(in the rows, 128 means zero)
Turns, then the turns between two rows, first turn first; the first pair answered:
turn G:
[160 116 111 121 113  99 147  94 184] -> [159 114 128 120 118 111 135  88 188]
[147 126 112 121 118  85 129 111 173] -> [145 124 115 118 121  97 136 107 177]
[176 125 109  89  85  68 137 156 155] -> [170 119 105  85  97  88 175 148 171]
[132 123 151 139 128 147  74 158  80] -> [130 133 112 145 120 117 102 175  69]
turn V:
[121 145 151 124 139 135  95 119 104] -> [125 135 146 130 138 152 113 145  94]
[119 128 138 118 148 129  74 124 145] -> [ 97 133 119 130 161 148 109 148 110]
[167 139 160 138  92 209 128 154 138] -> [133 181 161 122 109 167  85  77 160]
turn W:
[147 131 128 144 107 139  43 168 130] -> [162 113 137 142 102 152  58 174 147]
[ 96 125 135 127 142 146 126 137 101] -> [105 113 142 124 137 158 136 143 111]
[155 131 135 125 134 117 120 120 138] -> [150 135 130 126 137 113 116 117 134]
Then:
Each pair is 2 to 3 turns apart.
[118 102 113 123 143 157 181 163 120] -> [ 78 154 106 116 159 102 125  96 122] -> V G V
[161 119 124 136 124 128 126 187  84] -> [104 169 107 129 151 103 110 129  75] -> V V
[ 80 157 174 118 149 130  75  83 119] -> [104 133 135 145 127 143 129 192  57] -> G V
[122 135 115 122 147 137 157 123 149] -> [136 141 138 128 134 120  88 129 130] -> G G G
[ 76 158 123 142 165 188 185 123 109] -> [135 113 195 134 135 212 120 131 145] -> W G V
[141 120 100 136 116  81 137 145 128] -> [112 122 111 125 148 121 175 110 150] -> G W G
[146 106 167 123 124 164 115 155 124] -> [121 146 151 121 130 111  73 113 122] -> G V
[125 135 138 133 113 127  79 122 117] -> [112 133  98 131 123 133 166 117 132] -> G G G
[105 165 133 133 132  89  65 101  98] -> [ 93 162  77 132 143  88 164 102 111] -> G G
[123 116 148 137 127 163 144 146 122] -> [ 98 137 148 132 141 155 131 117 121] -> V V W
[128 102 167 113 116 150 120  93 149] -> [140 104 165 120 101 122  90 107 135] -> G W
[176 105 139 126 108 177 141 151 149] -> [103 152 132 130 155 194 139 117 116] -> V V G
[116 100 130 106 135 134 173 140 162] -> [121 106 157 102 134 124 119 114 176] -> V G
[143  95  97 120 141 171 198 170 123] -> [143 104 164  92 147 157 105  75 187] -> G V
[107 114 171 134 149 204 162 129 134] -> [158 105 193 129 107 148  77 119 162] -> V G W
[175 109 128 126  95 150 175 134 147] -> [184 113 149 131  83 136 107 143 127] -> G G G
[172 115  91 131 115 124 127 168 132] -> [165 105 111 122 130 164 154 150 156] -> G G
[139 114 147 115 142 160 181 123 167] -> [112 138 133 117 158 155 185 105 158] -> V V
[ 81 157 120 162 166 185 121 164  38] -> [203  80 180 120 100 152  80 107 190] -> W V W
[178 104 153 135  95 129 110 163 141] -> [170 100 122 133 103 132 171 161 151] -> G G G
[147 129 123 136  98  89 137 117 164] -> [113 152  99 152 117 100 157 141 114] -> W V
[115 147 153 121  99  67  74  69 188] -> [ 65 162  74 159 124  99 183 163  86] -> G V
[100 120 105 129 137 165 147 151  89] -> [106 119 132 128 136 170 101 150  85] -> G G G
[127 136 174 141 128 128 110 153 101] -> [122 150 126 142 122  91 152 150 100] -> V G G
[123 131 126 101 110  84  58 114 113] -> [ 85 137  86 113 142 132 155 146  76] -> V G
[161  92  86 112  83  93 162 145 172] -> [121 114  69 137 107 120 170 196  93] -> V W V
[124 145  88 131 131 108 147 124 127] -> [150 115 112 128 125 146 158 147 139] -> G W V
[135 124 131  90 131  89  95  70 160] -> [134 130 101  97 121  66 112  82 149] -> G G
[110 132 162 151 143 170 104 177  63] -> [105 131 190 138 150 174  76 131  95] -> V V W
[107 128 177 130 155 156  74 107  89] -> [149  81 187 117 138 179 124 113 143] -> W W
[164 114 123 124 104  86 148  84 146] -> [148 124 131 123 116  85 130  67 143] -> G G W
[125 116 161 127 139 165 115 147 121] -> [112 121 158 124 150 170 128 133 127] -> V V W
[113 116 107 127 144 164 213 110 134] -> [111 133 120 111 144 129 168  50 170] -> V V
[107 138 126 167  99 121  71 197 104] -> [ 86 119 120 145 133 185 186 164 159] -> G G G
[165 120 114 124  96  76 117 119 151] -> [127 138  82 137 115  89 165 140 109] -> G W V
[143 140  54 151 107  61 135 168  85] -> [118 105 107 119 161 178 223 107 162] -> G G
[118 134 140 119 119 153 101 181  81] -> [ 93 170 107 116 129 109 104 143  82] -> V V G
[128 124 158 126 154 164 111 107 122] -> [131 136 125 143 136 121  93 142  84] -> V G G
[ 78 115 154 131 130 154 160 122 122] -> [ 98 102 174 127 119 159 138 124 133] -> G W
[146 135 146 123 114 149 160 144 142] -> [131 164 151 117 118 118 107 112 132] -> G V G
[129 113 107 116 116  82 145  82 184] -> [ 80 118 137 121 158 165 163  88 150] -> G V G
[ 97 131 109 147 108  94  99 144  73] -> [152  67 135 126  93 134 158 135 157] -> G G V
[ 93 114 129 151 119 107 110 192  79] -> [124 106 165 129 106  84  59 139 139] -> W V
[101 127 143 134 158 119 112  84 136] -> [107 113 126 153 152 141 143 153  89] -> G V
[ 68 109 109 122 147 150 163  84 147] -> [120  71 165 122 121 172 115 110 163] -> G V V
[121 149  87 131 140  90 132 164 118] -> [101 149  88 124 159 114 159 149 126] -> G W
[114 144  98 139 124  90 123 127 104] -> [131 105 124 129 129 154 175 136 139] -> V G G
[112 140 115 149 128 156 125 131 113] -> [143 125 111 152 106 138 121 147 125] -> V G G
[157 126 173 113 113 127  39  91 141] -> [ 91 167  59 138 143 112 174 133  70] -> G V G
[100 146 123 140 137  82 154 111  98] -> [148 122 149 129 110  72 123 104 141] -> V V
[133 117 166 118 133 142  60 141 138] -> [ 89 157 119 131 153 119  84 146  92] -> V G
[105 131 160 115 151 160 109  99 133] -> [109 151  94 130 127  93 125 137  99] -> G G G
[ 91 124 153 122 121 191 121  85 169] -> [114 102 159 129 113 204 128 112 168] -> V V
[179 146 105 175  92  80 119 155 112] -> [144 168  76 164 117  84 174 115 131] -> V G
[130 130  87 119 126  94 165 116 121] -> [ 95 149 106 117 150 116 147  95 107] -> G W W
[ 90 139 150 126 144 144 151 131 122] -> [123 123 168 133 123 134 107 158 112] -> G V G
[ 82 149 117 131 135 113 149 111 149] -> [118 107 150 135 124 159 158 152 153] -> V G
[134 147 119 112 142 109 183 100 150] -> [159 127 155 105 133 124 150  96 169] -> V V G
[110 123 119 114 122 121 144  98 168] -> [130  95 140 123 113 153 147 145 156] -> G V V
[166 117  92  93 128  92 149 125 176] -> [119 150  67 115 149  94 147 158 100] -> W V W
[128 136  93 143 123  73  98 125 104] -> [120 120  78 147 138 114 166 145  97] -> V G W
[100 168 117 127 145  96  47  73 114] -> [ 88 172  53 130 149  79 137  84 119] -> G G
[105 173  96 114 136  72 114  57 151] -> [113 112 131 126 153 204 200 139 127] -> G V G
[132 141 149 128 146 166 101 148 112] -> [131 152 108 138 135 129 117 169  94] -> G G
[ 87 160 113 127 159 124 171  75 143] -> [163 114 150 119 118 117 133  84 197] -> V V
[102 143 130 105 162 126 132 109 136] -> [109 151 120 113 151 102 106 123 119] -> G G G
[142 109 116 126 122 106 164 134 149] -> [116 117 122 125 142 134 176 125 140] -> G V V
[148 130 163 118 110 125  36 105 127] -> [167 134 121 129  90  86  55 141 106] -> W G
[148 102 140 138 100 142 113 115 154] -> [112 143 100 143 112 100 114 101 124] -> G G V
[156 123 116 136  94  93 133 150 142] -> [128 151 105 144 106  82 118 144 111] -> W W V
[135 116  95 122 125 120 204 136 162] -> [143 104 185 112 136 169 116 109 173] -> G G
[117 161 150 140 123 107  34 112 100] -> [ 84 151  96 154 151 161 172 160  69] -> V G G
[164 129  88 118 117  95 162 133 160] -> [134 132 100 111 143 136 190 117 162] -> V G V
[164 136 132 145 119 144  75 143 110] -> [157 153 103 142 115 105  83 130 113] -> G V
[137 123 114 114 122 104 152  80 190] -> [112 145 113 117 134  96 131  66 170] -> W G
[128 153  73 124 105  38 140 105 138] -> [132  93 135 112 134 165 208 104 180] -> G V G
[135 155 114 128 151 112  93 144 146] -> [129 152  96 126 160 117 137 143 155] -> G G
[153 102 106 107 110 119 192 100 207] -> [ 73 152 114 109 163 148 180  64 166] -> G V
[158 124 148 118 115  98  83  97 168] -> [ 77 162 115 130 168 139 147 101 108] -> V G
[156 131 125 150 112  83  89 139  76] -> [165 126 106 145 103  67 117 132  99] -> G V W
[ 79 158 125 122 154 171 152 111 101] -> [166 109 142 133  94 147 104 177 105] -> V G G
[ 92 142  96 116 131 142 189  93 161] -> [110 122 178 120 131 198 107 118 145] -> G V G
[138 140 138 140 128 118  69 145  85] -> [170 100 157 135 120 161 110 167 114] -> V W W
[ 97 153 115 116 139 113 137  88 134] -> [132 109 160 125 128 174 126 143 119] -> V G G
[115 128 123 137 135 139 159 173 109] -> [ 89 154 136 117 153 125 126 105 139] -> G V V
[103 137 134 131 153 149 159 107 126] -> [123 133 165 135 140 142  96 115 116] -> G W G
[173 126  95 145 151 136  93 200  93] -> [116 174  71 139 187 125 108 148  87] -> W V V
[144 116 133 147 106 133  87 198  76] -> [148 122 163 130 106 120  40 148 112] -> V W
[178 109  96 102  74 106 156 116 162] -> [119 139 133  90 120 142 129  51 168] -> V G G
[ 96 127 120 133 140 163 182  97 144] -> [120 108 169 129 132 183 127 103 151] -> G V V
[112 130 125 125 129 131 161 102 143] -> [130 113 126 135 117 142 170 138 130] -> W V
[134 130 131 109 127 113 140  53 194] -> [129 151 128 123 117  76  76  65 153] -> G W G
[110 140 114 134 142 167 159 150 101] -> [167 108 148 115 108 146 119 126 166] -> W V
[163 119 112 132 102 105 127 138 142] -> [121 144  94 130 125 116 160 114 135] -> W V G
[ 76 187  97 129 156 119 110 157  77] -> [ 64 174 107 117 176 165 160 133 106] -> G G
[135 104 159 122 141 175 147 106 167] -> [115 116 145 124 151 181 167 112 145] -> V V
[ 93 143 143 120 145 149 103 210  49] -> [146 120  78 110 103  74 169 210 108] -> V G G
[144 110  94 108 136  94 160 170 115] -> [123 127  92  94 150  80 159 120 139] -> V G V
[109 143 118 119 146 172 148  93 102] -> [172 114 136 130  99 152 100 142  95] -> V G G
[124 155  87 137 144  97 150 150  86] -> [178 107 107 130 117 105 168 162 132] -> V G
[160 127 156 129 109 167 131 127 140] -> [121 167 140 130 124 136 100  95 120] -> G V
[139  99 169  97 144 125  79 133 114] -> [ 97 135 132 110 159 105  98 131  77] -> V G
[123 111 152 139 129 183 130 131 117] -> [122 130 155 136 126 146  80 111 114] -> G V
[126 120 155 106 138 136 137  61 212] -> [146 141 146 123 108  71  48  96 163] -> G G
[ 88 162 107 122 149 124 157 101 119] -> [149 118 161 110 121 134 117  97 173] -> G V V
[112 130 121  99 132  95 145 146 157] -> [119 124 124 100 127 101 145 154 158] -> V V
[144  97 137 129 146 151 182 138 118] -> [163 106 160 116 129 106 107  97 149] -> V G
[151 123 120 153 120 146 105 180 119] -> [103 164 101 152 146 133 105 147 103] -> V V
[129 102 112 102 124 131 162 138 145] -> [120 121 125  95 127 108 120 100 154] -> V G W
[155  92 153 118 128 163 141 114 175] -> [ 87 156 132 127 162 136 104  81 126] -> G V
[114 148 159 114 139 122  78  88 140] -> [103 126 143 132 151 180 155 156  97] -> V W
[127  94 181 139 117 173 149 145 133] -> [109 142 161 139 109  96  72 114 108] -> G G V
[141 131 121 104 128  98 168 121 159] -> [113 139 132 104 151 125 176 112 145] -> G V
[ 97 145 149 129 150 154  98 115 100] -> [113 130 166 123 144 167 102 115 119] -> W V V
[152 122 100 142 109  99 154 155 120] -> [112 143  99 127 141 108 170 102 140] -> G V V
[159 127 163 115 125 114  71 156 129] -> [122 166 113 114 142  75  96 130 114] -> W G V
[147  98 167 132 130 178 140 132 166] -> [107 128 146 153 151 182 135 169  95] -> G V V
[ 96 165 105 128 151 123 154 117 100] -> [148 140 142 112 120  95  99  90 157] -> V V
[142 120 156 124 124 150 105 104 117] -> [137 116 148 131 130 165 125 126 100] -> V V
[144 150  69 114 147 106 155 106 144] -> [180 125  79 117 125 107 148 140 145] -> V W V
[146 118  88 140 105  94 167 158 128] -> [118 147  77 136 122  78 157 123 127] -> V V
[130 145  96 130 116 116  80  84 159] -> [164  95 119 139 107 178 122 138 160] -> V G V
[125 129 156 136 139 147  77 143  78] -> [120 137  90 141 133 117 145 162  68] -> G G
[139 111 152 132 117 137 113 144 123] -> [121 141 115 130 121  96 120 126 117] -> G V G
[139 105 172 144  89 115 132 156 140] -> [137 107 152 145  90 104 154 163 139] -> G G
[132 139 151 109 140  88  96  73 156] -> [182  80 158 124 117 135 141 163 139] -> V V
[168  85 155 146 111 153 122 160 129] -> [124 140 139 137 126  92  72  87 136] -> G V
[175 105 142 136 136 120 142 180  89] -> [159 137 102 117 140  63 161 115 131] -> V G G
[ 92 138 141 144 147 149  99 124  89] -> [150  94 137 151 111 148 121 170 105] -> V G W
